Where one turn sends some rows of the set: a few examples, then the rows asked
B: [  1  27   5  27 -11   4   9  -8  12  65 -12 -19  -7   5 -19  17   5  21
  18  20 -23   5 -14  12   8 -15  -7 -10 -20   6  12  12  -9  14   8  40]
E: [-17  -2  21  -6   6 -17   6  18  17  36   8 -36   7 -34   6  24  18  27
  12   8 -50 -16  -7  10  20 -29  25  -8  17  22 -19   0  13  23 -34  10]
S: [-13  15   0 -28 -13 -16 -31   9   8   1  24  15  17 -22  31  18  -6 -19
  -1   0  31  11  15   1 -24 -45   1  -5   2  32 -45 -34  60  -3 -11  13]
T: [-22  -9 -29   7  18  -7  36   1 -43 -10   9  24 -26 -28 -34   3 -25  19
  25 -19 -11 -21  32   1   1 -27  17  18   1  25   9 -13  10   4  24  10]
H: [-27   0   4 -20   3  -5 -33 -10 -41 -49   0 -28  -7  12  29 -29  -2  14
  -8  25 -11 -28  39  13  23  24  13 -12 -29  33  -9  13   2  29  -9  15]
Y: [ 23  38   8  -1   9  16   8   4 -23  32 -25 -20  16  34  -1  13 -15  23
 -16   5 -15  14  38  21  12  12 -11 -19 -21  -6  25   2 -16  47 -17 -12]
U: [-32   8   2   8  10 -13  -4 -39 -36 -11   1  23  16  13  10   6 -11  14
 -10   7  20 -15  13  51  10 -28  29  -5   9  14  43  37   7 -30  -4 -10]
J: [-24  52   3 -19   0   4 -38  23 -24 -16  10 -15  29   9 -21 -13  10 -20
 -16  -1  45   1  12  -3 -40   4  -1 -18  22  15 -37 -25  28  -7 -42 -18]
D: [-27 -16 -17   1  36  23  -3  -2 -12  -7   7 -22 -35   4 -20  -4   2  29
  -2   1  37 -13  -9  21  30  25  34   8   9  23  41 -10  10   4   4 -15]
V: [ 23  31  -2  -9  20  26  26 -11 -17 -32  -3  28 -18  21 -10   2 -10  30
  30  46 -11  -3   5  -7   6  41 -11   3 -16  19 -17 -27  -7   4   2  13]
P: [  7  46  -1  -9 -31  24 -26 -28 -18 -18  34 -19   5  14  -6 -21 -37 -31
 -19 -35  19  15  20  15 -29   8 -23   6  12   3 -15  -8  24  15  -8  19]
W: [ 36 -10  -1 -27 -55  -6 -22 -25 -29  34 -12   6 -10  15 -14  12  -7  -1
  -9 -16  31   9  16  -3 -38  25 -16   8 -14  33   8   1  36  10  -6  29]
K: [ 14  19  24 -14  14 -25 -14  16 -17   0 -19 -30  38   1 -24  27  -9  18
  14   6 -31 -34  53  22  10 -13  26 -13 -12  13 -15   1  -6  15 -49 -25]
Q: [ 15  28 -26 -11  -2  20   3 -15  26  -4  21 -20 -18  -2 -16   7 -12 -34
 -18   8  39  26 -15 -38  -7 -17  -4  -8  -4  12 -37   2  43  -2 -18  31]
F: [-45  20   0 -20 -15  37  25 -28 -14  18 -27 -13  -6 -10  16   4  26 -18
  -8  30  14  15 -10 -32 -34 -30  19  16  24  23 -26  15  21   7 -35  23]
X: [-16 -21  10  -5 -11  -7 -22   4 -28  -9  27  -1  21 -14   4  -6   1  16
  13  23 -16  -6 -19  -1  12   1  -8 -46  -7  52  -1  24 -10 -47 -54 -11]
M: [-23  16  -1 -27   8  42  -2  -8 -41  -1  -8 -15 -16  23 -16   4 -19 -17
 -23   1   4  23  40 -28 -52 -19  27   2   3  24 -18  -2   1  12 -62 -33]
C: [ -1   7 -10  13  -2 -14  -3   8 -38  12  18  38 -12 -14  22  -5  -3  23
 -19  10 -48  40 -26  -2  -3  -4  29  -5 -30  -2 -29 -11  -3 -19   4  17]
A: [ 17 -22  35 -42 -31  -7 -38 -15 -12   2  -2 -12   6 -11 -13  21 -11  10
   1   1   8 -21   1  23 -44   6  37  22  13  12 -23 -33  56 -18 -24   8]
G: [  0   1 -27 -12  16 -33  42  12 -39  -6   1  27  12 -23 -12  22  15  34
 -28  -8   7  -3   7 -11   4  16  30 -30  25   1  20  24  26 -20 -13 -11]

J -> S
W -> M
Now these:
X -> C
B -> Y
D -> U

Where one turn sends some rows of the set: a few examples, then the rows asked
bef: [ -4  19  -8 -44 -30  19  61   2  -2 -17  14  25  -2  48 -15  13 -12  13
 -22 -45  12]
fevab: [ -8 -44   9   3 -14 -12  11 -53   5 -37   0  36   1 -32  -3  54 -62 -14
 -29  10 -27]
Fumu: [  6 -29 -14  -6  -9 -15  11 -44  30 -32  11  43  -5 -24   6  27 -79 -18
 -21  27 -28]
loba: [ 27  13 -10 -52   0  15  65  -2 -13 -12   4  27  15  20 -26   6 -34  -5
 -13 -21  17]
rem: [  9  31 -19 -33  16  -6  54 -12  -9 -13  15  30  27  51  -7  14 -24  10
 -28 -32  27]
vagol: [ -9   7   3   0 -73 -21  25 -54   4 -47  10  22  -3  14  36  56 -41  -1
 -45   4 -27]
Maso: [-27  -9  12   3 -39 -29  27 -48  15 -47   6  19  -4 -16  24  71 -32  -2
 -35 -10 -37]
gakip: [-26 -27   7 -13 -44  -6   1 -40  13 -60 -12  36 -13 -24 -21  33 -67  -8
 -12  -5 -33]
magan: [ 15  31 -19 -39  15 -16  54 -10 -13  -6   9  28  34  35  -4  16 -20  -2
 -29 -30  25]
dotu: [-24   3   0 -15 -29 -55   8 -47   1 -73 -20  17   7 -13   5  41 -61   1
 -22  -3 -26]
tabaz: [ 26   1  -9 -53  -5  12  66  -7 -20 -20   6  19   8  29 -26   5 -37   5
 -16 -21  18]
nimo: [ -4  39 -24 -45  -4 -10  35  -2  -4 -18   2  39  27  44 -20  -2 -24   0
 -20 -43  26]
Dozet: [ 15 -32   3  -3 -52   3  18 -59  -7 -34   9  34   1  -8  12  45 -68 -15
 -38  27 -22]
von: [-27 -22  12 -13 -26  -7  -4 -34  14 -59 -13   4  -3 -13 -27  -1 -77 -23
 -31   8  -1]
duzo: [ 15  19 -20 -38  12 -20  58 -14 -21 -12  12  21  28  45  -3  17 -23   8
 -35 -30  28]
Rapo: [ -3  -8 -17   5 -33 -38 -13 -65 -10 -41   1  41  27  13  19  34 -71 -13
 -48  18  -5]
pib: [-13  21 -23 -16 -25 -62  14 -40  29 -62  -2  22   3  -2  29  28 -64  -1
 -23  10 -28]
Kamu: [  3  17 -11 -27   0  19  54  -6   4  13  24  43  18  36  -8  24  -7  -4
 -31 -39  17]
forub: [  0  31  -7 -44 -24  18  62   3   4 -10  14  30   6  36 -14  16 -10   4
 -18 -44  11]
nalu: [  8  -9 -19 -38   6  23  34  -8 -11  -2  12  47  16  39 -34  -6 -39  -2
 -23 -31  27]
Zef: [-43  20   9  -6 -29 -48  10 -38  15 -65  -8 -15   6   7  14  24 -46  -9
 -48  -9  -1]
Gid: [  3   2 -11 -24   0  19  54 -10  -3  11  28  37  13  45  -4  25 -10   2
 -39 -40  20]
vili: [  6  24  -7 -37 -12  28  66  -2   2 -13  20  31   5  46 -15  15 -19  12
 -20 -38  12]
Kudam: [-10 -23  -1 -10 -74  14  -5 -49   4 -48   1  44  -8   4  -7  23 -73 -12
 -27  11 -23]
bopu: [ 12   6 -18 -40   4  23  37  -3  -5   0   9  50  19  28 -34  -4 -37  -9
 -16 -29  25]
rim: [-24   9 -27   2  -9 -56 -11 -45  35 -42   8  45  13   6  25  26 -65 -10
 -32   5 -19]
denu: [-33 -14  -9   6  -6 -50 -18 -55   6 -48  -9  43  21  -8   6  43 -61 -10
 -36  -5 -16]
dudos: [  5  15 -10 -26   2  29  56  -7   3   1  26  40  11  48 -13  18 -18   8
 -28 -37  18]
Zapag: [-44   3   4  16  -7 -44  -8 -47  16 -41   3   5  18  10  17  29 -46 -18
 -61  -8   8]
doguk: [-51 -20  21  12 -41  14   3 -35  36 -30  14  13 -15  -1   0  31 -39 -21
 -50 -14 -12]
kaga: [ -9 -32  16  -2  -3 -15  12 -46   5 -42  -3  -3   7 -22 -11  19 -74 -27
 -43  21   2]
vozum: [-34   0 -11   2 -49  -7   5 -34  55 -33  22  49 -20   2  22  36 -46  -6
 -26  -9 -39]
gab: [-13  -3  -4   1 -39 -18  33 -41  45 -32  26  29 -18  -9  37  54 -41  -6
 -31   5 -41]
Pem: [ 25  14 -13 -44  10  17  62  -7 -13 -17   9  30  16  36 -25   3 -40   8
 -16 -20  22]
loven: [ -7   9 -12 -16 -61 -41  -1 -54 -10 -69 -14  25  13  13  11  23 -74  -4
 -31  12 -12]
vonod: [-31  -1  -6  14 -68 -10 -11 -55  15 -33  15  49   4  24  26  47 -44  -8
 -51  -8 -18]
Gufev: [  0  37 -22 -38   3  -2  46  -6  -5 -22   9  34  21  57 -15   3 -28  13
 -22 -40  24]
Pusob: [-10  26 -25 -41  -7 -10  32  -5 -10 -22   5  37  19  58 -18  -5 -29   9
 -26 -46  28]
refu: [-28 -16  30   3 -41   3  36 -36  26 -38  14 -11 -17 -12  11  45 -34 -16
 -48  -2 -18]
raz: [ 13  10 -18 -39  11  22  44  -7  -5 -12  10  42  17  43 -33  -3 -41   5
 -16 -27  25]
Kifef: [-52  -9   2  10 -45 -18  -7 -44  25 -42   3  43  -5  -3   8  52 -38  -4
 -33 -25 -33]
Vir: [ -5 -16 -13 -22 -36 -12   9 -34  35 -52   0  40 -17 -19  -6  13 -84 -12
  -6  19 -32]

Gid -> duzo
bopu -> Kamu
Now these:
dudos -> rem
gab -> pib
Kifef -> denu
Kudam -> vonod
kaga -> refu

Where one turn sends some rows of the set: a few examples, then the rows asked
neri: [  1   7  22  16 -40  20   7 -11  -3 -16 -34   1  14 -13 -17  12 -14   3
  16 -15   0  43  34  -4   2   0]
kos: [ 25  17  -8  15 -30  28   8 -29   7 -20  -3  -2   5  -4 -25  26   0   0
  13 -35  11  53  13  -5  -6   7]
rikep: [ 11  -7  20   3 -31  43  17  17  -5  20  13  -1   3   6  22  -3   7   2
  36 -42 -12 -28  16 -17  -3  -4]
bogu: [ 28   9  -3 -10 -27  21  24  41  30  -5   6  -4  43  17 -13 -16   7  19
  21 -23  18  34  12  50 -27  20]
femu: [-11 -35 -18  -5  -2  38  26  19   4  33   1  20 -13  -3 -24  10   9  30
  43 -23  10  -6   3 -21  13 -29]
gobus: [  0  10 -21  22 -19  13  19 -26   0   8 -23  19  13 -17 -21  12 -13  18
  13  -5  12  46  46  17  22  12]
nifi: [-10 -38  -9  45 -13 -11 -11  33  -3   5  38 -18  11  14 -18  -9  16  37
  22 -10  19 -29 -13 -15  -3  18]
togor: [  8  -4 -40  27 -32 -33 -23  10  17  34   0  19  -8  18   3  17  -6 -12
  -3  23  -2  -9  38   4  -5  41]
Firi: [-16 -34 -14  25 -18  -7  -6  12  22   6  33 -21  -8  36 -17 -15   6  17
  36 -10  29   5 -13 -25 -33  25]
zin: [ -7  12 -16 -25  49  14  12  13   9 -29   4 -15 -28 -13 -23   9 -18  11
 -29  -8  -2 -17 -17 -18 -38  14]
rure: [ 22  35 -72  -7 -19 -13  -1  51  14  32 -18  33  15   1   4  -5  36   1
  13  -7  -8   7  21  10  -7  16]
busef: [-15  65 -39 -32  11 -18  26  21   0 -11 -13 -23   8  19  31   3 -25  36
  -7   5  19   4  17 -18  -9   9]
vunas: [ -9 -11   6  -5 -24  17  14  16  -6  32 -18  18  -2 -15   2  -1  10   9
  46 -22 -21 -19   2 -32  18 -26]
tosun: [-13  22 -16 -25  34   6  11 -13   4 -32   7 -10 -26  -6 -14  21 -24  20
 -24 -22  10 -25 -23 -13 -22  -1]
nog: [ 19  -6 -18  41 -24 -37 -38  14  10   5 -14  17   8   5 -18  26   1  22
  -5   7   9 -12  27  18   0  46]
nam: [ -3 -47 -33   9 -19  11 -10  26  -9  15  47  -7  21   7 -25 -13  17   3
  20 -11  32 -27  -8 -32  -3  17]
Dab: [ 18  15  30  -2 -47  20   1 -19  11   7 -21  19  17  -8  12   7  -3   2
  15 -37  -4  12  26  10 -10  33]
dukiz: [ 24  14 -44 -18  -7 -16  -1  53  15  26 -18  25  14   2  -3  -2  27  -2
  29  12 -31   0  -2  42 -12   0]
lakom: [  9  -1 -47 -18   7  17 -20  52  17  30  -8  18   0   9   1  -2  50  -8
   0  11 -31  -5   4  11   6 -11]
Birab: [ -6  15 -24   8   4  18 -10   8  16 -23   0 -25  26  14 -15 -32  39  11
   8  -2   3  61  -3  23 -14  14]
reri: [ 18 -35   7  24 -13  16 -13  34   8 -20  34 -16  23  16 -10 -16  25  32
  10 -28  31 -28  20   8  -7  32]
Mife: [ 19  -3 -29 -13 -25  17  18   8  -8  41  14  25  -2 -11  16  17  31   4
  34 -18  -8 -11  -2 -33  27 -17]
figo: [-22  10 -13 -41  12   5  25  30  16  17  18 -14   2   7 -18  34 -36  10
 -41   9  -7 -13 -21 -26 -20  18]
nekaz: [ -5   5 -36   8 -25  28  17  48  17 -11  27 -15  25  12 -37 -21  27   5
   1 -26  18  44 -12   4 -38   3]
tuva: [  4   1 -17   6 -11  13  18  42   7 -21  19 -27  32  14 -20 -23  17   6
  26   3  -2  46 -11  41 -31  -4]
moked: [ 25  19 -33 -10 -16  11  24  57  26  38  10  14  27   6   0 -18  11   6
  29 -24 -21 -24  11  45  -4   3]
daga: [-32  27 -19 -52  -1   5  22  33  22   5   8  -6   1   8 -14  20 -30  16
 -45  -6   4 -11 -26 -16 -24  -5]
Dor: [ 29   5 -49  20 -18 -21 -40  -7   2  -3 -16  14  16   4 -27  10  -4  -4
  11  -8  25  -1  39   2  -4  53]
reter: [ -1  21 -24 -35  30 -15  26  10 -20 -11   2  -3   2 -24  36  -3   0  24
 -25  37  11  -3  14 -21  -4  32]
vomog: [ -7  33 -45 -29  32 -24  10   9  14 -40  -1 -27 -10   3 -21 -14 -40  29
   3  -6  30 -22  15  -7 -12  10]
gubem: [ 25  -4 -13  20 -17 -18 -29  14  19   8   4  23  22  -9  -9  -8  18  17
  -3 -25  -1 -45  29  29  11  53]
diz: [ -4  50 -29 -26  29 -22  25  10   0  -3 -12 -29   8  20  22  16 -30  38
   7  10  13   5  13 -31 -13  36]
Tav: [ -3  22 -20 -37  13 -11  23  -4 -23 -15   8   2  -1 -12  43  19  -8  29
 -30  27  24 -13  12 -16   7  10]
lig: [-15  -5 -31 -59  -1 -20  17  31   8  -6  21   2   7 -14  -8   0 -28  19
 -40  31  31 -25   8  -7   4   9]
gupuz: [  3  32 -33 -30  38 -12  22  18  25 -32  -7 -30 -20  -6 -31  -5 -36  43
   8  -9  13  -4  19 -22  -8  15]
vomu: [ -9   2 -24 -54   3 -15  35  33  12   6  21  -4   4 -28 -11   3 -23  29
 -38  32   8  -7  17 -21  17  16]

reter -> diz
lakom -> togor
Now these:
Dab -> bogu
nekaz -> nam
vomog -> tosun
nifi -> vunas

